In the rows, zero is written as 128.
Where one turn sends some rows of the set: a few examples, then the rows asked:
tabo: [ 96 136 157 154 137 134 105 123 120 165 118 150 125 146 121 135 157 155
 118 122 142 130 138 119 132 159  98 133 134 137]
butam: [157 104 122 119 129 127 124 110 111 141 135 122 144 109 134 143 124 107
 162 155 143 138 122 146  96 130 147 141 132 106]
refal: [163 170 154  99 133 122 130 105 157 136 135 133 147 120 124 125 143 105
 149 128 151 113 119 110 118 118 108  93 105 141]
sulod: [137 157 136 121 152 121 120 128 127 145 143 146 133 141 107  97 138 138
 138 105 154 142 133  84  91 132 108 130 109 155]
gafi: [115  77 139 129 152 120 118 158 153 128 131 138 130 149 127 126 101 119
 140 122 146 116 125 117  91 131 123 127 145 141]
Gav: [166 162 199 127 151 137 119 113 171 129 121 120 146 126 110 124 133 125
 153 126 142 119 128 119 133 129 122 130 121 139]
zuz: [104 156 158 116 119 143  97 115 134 121 117 122 140 133 112 136 159 154
 137 155 140 139 116 126 163 149  95 125 145 114]
tep: [156 142 169 123 155 120  98 124 134 117 157 128 127 119  98 113 160 130
 141 109 151 126 133 106 100 155 115 156 122 150]
duben: [135 117 126 109 131 144 138 141 124 106 131 115 117 105 144 128  92 153
 102 107 127 162 121 133 148 148 126 126 139 130]
Vabi: [149 152 114 126 135 142 151 123 149 139  99 134 139  85 150 149 134 157
 147 132 131 126 146 124 157 112 129 138 144 133]
gega: [132 100 134 113 163 130 134 129 112 133 157 137 127 132 145 157  86 150
 125 139 142 145 117 141 109 135 136 126 128 148]
tig: [115 116 105 138 128 106 117 102 145 113 117 128 141 110 129 100 139 132
 161  97 143 111 115 109 145 170 126 130 151 108]
dapi: [132 137 132 156 159 156 104 102 157 118 117 126 136 144 147 138 104 132
 154 101 122 126 121 132 116 112  98 120 156  98]
Tupe: [158  83 137 129 149 151 120 106 139 130 125 160 146 120 111 120 157 149
 167 141 154 108 108 120 115 129 117 120 155 114]
Pifut: [149 126 112 114 117 137 152 137 114 145 129 139 133 116 143 136 125 143
 145 145 143 140 137 153 150 153 159 141 133 139]
sok: [130  90 125 115 141 125 122 156 144 106 114 110 109 117 109 104 128 144
 105 109 137 133 122 106 122 121 118 136 159 122]
Karef: [115 172 121 117 150 130 130 101 115 131 128 125 135 136 138 130 191 121
 137 123 146 154 127 118 119 124 118 119 125 143]
mepen: [156 118 128 120 115 129 143 121 136 139  94 111 135  80 153 113 117 121
 134 122 139 129 123 146 134 146 135 130 131 100]
Dubo: [140 137 175 127 124 116 104 102 169 123 121 123 160 147 107 118 122 147
 110 134 148 130  97 109 151 148 109 138 125 114]
peze: [154 142 149 127 114 133 113 139 151 119 138 135 168 138  91 116 123 127
 112 115 150 137  89 101 123 132  85 114 122 126]
Peza: [135 102 149 121 153 139 124 137 119 125 123  99 123 102 131 125  73 128
 142 119 143 142 122 118  96 131 116 123 146 110]
Muz: [149 138 109 107 181 131 117 105 142 101 152 140 132 139 107 149 105 153
 139 138 168 115 134 138 139 118 105 139 141 129]
Kasob: [132 130 112 127 137 114 123 100 161 129 109 107 158  75 140 150 125 108
 152 136 144 125 122 142 121 108 109 141 141 124]
rili: [139 138 105 117 131 144 120 126 138 112 143 146 162 102 146 165 138 132
 183 155 136 137 137 132 123 126 128 141 138 140]
Viri: [138  97 115 112 143 116 129 141 146 105 142 155 125 157 152 136 120 160
  96 118 137 124 121 103 124 140 133 132 133 131]
poko: [127 164 146 133 155 112 106  89 125 137 148 126 122 125 143 154 168 121
 126 112 150 121 148 126 118 151 105 140 121 142]
Riz: [102 143 133 146 150 123 134 132 120 146 115 135 156 148 129 117 153 157
 101 112 159 142  91 117 124 143  89 126 130 139]
tomud: [123 169 147 130 121 143 138 136 135 130 109 112 163 136 114 137 153 121
 143 136 164 125 103 124 158 131  98 101 148 126]
zin: [145 106 113 142 148 128 139 102 152 136 127 165 141 130  95 130 141 120
 123 110 132 127 148 130 157 136 151 130 132 151]
raf: [114 145 121 119 173 138 117 142 151 100 121 147 114  99 120 114 130 147
 142 105 110 132 127 157 147 139 106 120 130 145]

poko goes to tep
peze goes to tomud
Now these:
Tupe goes to dapi
rili goes to gafi
duben goes to Pifut

